In the rows, 128 means zero.
Which row each row swaps with, under one turn or mirror
The rows were stretched afterwards, more along some directions than others.
Q987: [170 120 121 173 119 109 136 126 110 138 109 109 148 147 140  87 144 103
 112 138 115 137 116 123 127  99 104]
Q13: [153 120 112 130 121 107 118 127 147 151 134 144 122 130 134 130 114 125
 169 153 140 143 126 123 154 141 110]
Q492: [131 117 140 108 100 109 136 127 115 124 119 159 152 150 129 140 154 134
 137 177 149 131 147 113 144 113 104]
Q518: [149 123 122 139 118  88  89 117 123 110 105 122 140 152 120  94 122 110
 109 141 112 159 123 123 144 124 121]
Q387: [146 153 160  90 129 130 144 104 100 136 128 129 132 125 162 113 101 143
 155 143 152 143 130 130  89 161 143]
Q69: [167 148 161 144 122 110 141 128  88 135 114 162 147 108 154 115 121 120
 137 122 111 130 112 150 118 132 154]
Q800: [158 152 144  65 117 132 132 128 144 132 142 138 155 131 130 108 123 146
 158 163 139 123 107 136 128 139 130]
Q161: [109 109 119 137 100 116 138 126 127 118 110 136 117 157 131 142 151 134
 137 137 146 136  96 101 149 166 113]
Q804: [ 98 129 129 157 104 102 114  94 107 125 115 105 136 166 129  99 147 116
 137 140 141 158 107  94 148 137 117]
Q585: [123 127 131  88  99 119 157 132 130 130 117 150 150 145 141 144 144 135
 146 176 160 120 139 117 132 117 113]
Q350: [105 132 118 146 124 125 139 108 127 127  91 115 133 136 176 106 105  93
 107 108 140 147 110 154 109 117 139]
Q455: [155 120 117 128 119  96 125 135 136 148 134 138 122 145 129 135 116 124
 172 159 146 146 128 106 154 148 102]
Q52: [148 119 129 145 129 105 112 120 110 107 129 145 157 146 163 125 113 115
 134 136 134 141 125 105 141 119 136]
Q497: [124 125 144  87  97 107 142 120 131 129 118 165 150 145 136 141 148 140
 160 182 151 121 126 121 144 122 100]
Q571: [120 109 118 151 115  88 148 110 111 136 101 129 135 152 143 113 147  98
 117 119 152 140  93 111 149 131 118]
Q11: [174 133 155 141 118 100 123 131 112 145 126 153 137 125 142 123 124 130
 135 125 117 128 140 159 114 117 145]
Q549: [110 126 128  80  97 130 144 129 117 126 128 161 143 132 129 153 143 144
 146 170 154 108 125 116 147 125 107]
Q712: [159 145 151  76 117 140 128 134 136 128 140 132 147 121 132 112 125 145
 142 153 137 124 103 137 126 138 132]
Q954: [161 115 128 173 111 107 128 124 123 142  95  89 124 146 152  96 141 104
 105 153 117 139 108 138 121 105 105]
Q372: [163 136 150 141 113 105 110 129 114 131 129 148 130 122 135 122 124 133
 122 121 117 125 143 158 124 119 142]
Q335: [147 116 139 142 121 117 116 112 108 115 126 159 162 133 164 128 106 125
 127 142 132 134 129 115 136 109 143]
Q20: [ 95 137 143 126  96 157 149 100 127 116 116 123 132 136 142 114 124 156
 160 141 149 128  99 132 105 135 146]
Q559: [104 133 133 163 100 101 110  91 110 118 110 100 129 170 132  93 150 124
 132 141 138 159 103 106 143 141 118]
Q961: [116 130 137  84  95 123 144 123 135 123 121 166 137 135 133 149 140 142
 152 176 154 123 132 116 152 127 119]
Q10: [155 128 150 120 118  94 163 104 119 130 127 179 143 138 157 110 128 141
 164 153 140 131 112 125 124 113 142]
Q578: [171 128 137 165 118  95 128 113 122 135  96  92 135 152 155  80 145 111
 116 157 117 128 111 138 110 100 111]
Q597: [131 123 135  89 103 124 155 123 117 135 123 163 155 142 135 152 134 144
 149 185 155 123 142 116 136 119 115]
Q474: [169 116 121 129 130 111 120 139 129 149 134 131 119 120 129 138 119 129
 153 160 135 143 126 117 144 142 100]
Q633: [141 110 129 149 131  88 132 116  96 116 118 160 160 140 170 117 101 105
 140 143 152 151 124 113 151 101 144]
Q424: [136 150 167  93 132 118 137 105 102 128 127 124 132 130 164 133 107 144
 169 166 150 137 129 114  91 168 132]
Q395: [126 130 166 136 131  95 104 118 108 127 122 124 149 132 128 129 158 125
 151 177 126 122 105 110 117 143  84]
Q17: [ 95 129 136 154 103 101 117  89 105 122 110  95 131 169 133  97 149 114
 130 146 144 157 101 105 140 140 111]
Q636: [133 135 169 138 126  87 107 114 103 131 111 118 146 126 141 122 166 118
 135 170 129 121 107 113 117 138  89]
Q104: [148 110 127 146 124 116 135 120  78 120 113 152 153 130 171 123 102 121
 128 131 147 140 129 120 139 106 151]
Q926: [136 153 167 100 137 119 135 107  99 136 130 119 133 128 163 125  98 143
 163 154 144 139 125 115  83 156 147]
Q271: [148 147 158  83 118 137 130 129 131 134 132 126 150 119 136 107 132 138
 136 153 137 115  98 137 122 133 131]
Q195: [170 128 118 123 119 115 130 141 134 150 137 141 135 123 141 129 117 135
 163 157 143 138 127 131 144 143 113]
Q388: [145 126 113 137 111  83 101 116 120 109 100 124 137 152 119  95 124 108
 107 143 118 163 120 125 147 125 116]
Q379: [180 141 159 129 116  98 123 132 108 138 126 148 138 117 144 119 124 132
 117 127 113 121 136 160 105 115 139]
Q813: [152 126 135 118 129 116 136 117 111 119 140 164 169 137 175 122  97 127
 156 149 156 144 134 116 140 114 146]
Q599: [176 143 158 124 114 101 119 131 118 137 127 158 139 123 142 129 118 137
 132 130 113 128 148 154 111 121 142]
Q447: [ 98 137 117 153 103 115 114  93 106 120 109 103 126 163 123 102 143 116
 124 130 136 155 104 106 152 148 118]
Q828: [ 86 109 113 150 133 124 141 118 135 121  97 120 122 132 151 120  99  97
 110 109 154 157 104 133 108 120 139]
Q290: [103 155 148 112 104 157 143  97 139 119 123 115 134 138 146 114 121 162
 173 154 145 136 105 141 104 143 144]
Q952: [100 143 148 122  93 153 150  90 132 112 110 121 136 141 147 111 127 161
 157 143 140 134 102 143 110 137 144]
Q853: [147 159 135 119 100 120 114 132 155  97 136 131 125 141 133 143 118 156
 126 137  88 122 112 138 130 165 138]
Q837: [137 130 115 132 115  90 100 107 117 104 102 127 132 153 117 103 117 115
 118 147 116 160 118 115 144 144 120]
Q277: [144 153 132 106  99 136 129 134 142 107 144 131 129 146 119 136 125 154
 122 129 101 124 132 114 129 159 130]
Q394: [107 151 151 122  96 156 142  92 135 113 116 123 135 132 148 117 123 163
 166 149 139 135 104 138 108 146 149]
Q503: [168 110 126 131 132 100 124 137 125 156 139 142 133 129 134 133 120 122
 167 162 147 143 127 112 148 132  99]
Q513: [ 93 121 121 125 119 140 136 106 150 115 101 124 111 129 146 138 105 118
 126 116 135 143 113 136 117 142 136]
Q93: [150 113 144 139 133 102 126 118  95 121 122 152 156 139 176 128  92 118
 142 138 145 153 132 114 141 117 146]
Q891: [ 95 103 127 145 122 130 152 122 140 120  96 123 127 141 152 129 110 110
 115 121 145 135 107 141 108 116 137]
Q428: [130 141 157 132 120  97 107 113 115 135 114 125 140 128 125 124 167 132
 148 176 122 121 102 107 116 142  90]
Q322: [117 129 112 123 107 117 140 111 133 131 106 136 117 152 125 120 152 120
 120 124 149 148  96 111 144 160 121]
Q163: [174 141 160 144 115 103 110 131 122 136 122 147 138 126 143 121 124 127
 132 122 107 124 135 156 113 117 138]
Q409: [163 120 115 130 122 112 132 131 130 151 136 143 127 126 133 126 121 133
 171 160 150 138 129 130 153 134 112]
Q810: [173 131 155 141 112 104 104 134 108 134 125 140 134 130 137 121 131 127
 118 130 110 129 141 153 109 122 128]
Q860: [120 127  98 143 106 104 126 103 144 119  99 134 122 162 138 115 137 104
 110 116 130 149  96 112 167 158 121]
Q333: [142 165 139 101 118 120 106 134 159  95 147 117 126 144 123 148 122 160
 133 148  92 114 116 125 133 172 126]
Q879: [100 118 114 133 100 100 117 121 136 136 110 129 100 136 125 124 126 101
 138 152 138 154 110  92 159 160  95]
Q467: [131 124 153 143 127  94 109 122 102 132 116 122 141 125 120 118 165 118
 128 159 131 131 106 112 128 140  82]
Q537: [121 122 131 124 143 101 120 120 140 123 121 120 129 132 138 144 125 110
 113 157 130 148 142 114 149 128 110]
Q328: [115 118 127 138 141 101 133 130 132 133 117 134 122 123 139 142 115 109
 116 145 131 159 136 114 157 119 119]
Q487: [162 126 157 116 123  92 160 101 123 123 128 163 159 139 166 113 134 140
 160 167 146 118 117 127 113 110 139]
Q709: [ 97 125 129 153 106 113 120  88 107 119 112  96 131 167 135  97 142 121
 129 135 141 159  99 107 148 142 115]
Q229: [107 151 149 112  99 156 148  93 132 121 123 131 142 136 144 115 123 162
 180 152 143 134 110 131 106 139 149]
Q677: [145 155 167  99 122 117 135  99 105 136 121 125 135 135 168 116 110 141
 159 157 147 140 132 117  96 162 141]

Q513 pairs with Q571
Q712 pairs with Q388
Q10 pairs with Q328
Q69 pairs with Q879
Q350 pairs with Q161
Q290 pairs with Q559
Q271 pairs with Q837
Q585 pairs with Q52
Q503 pairs with Q599

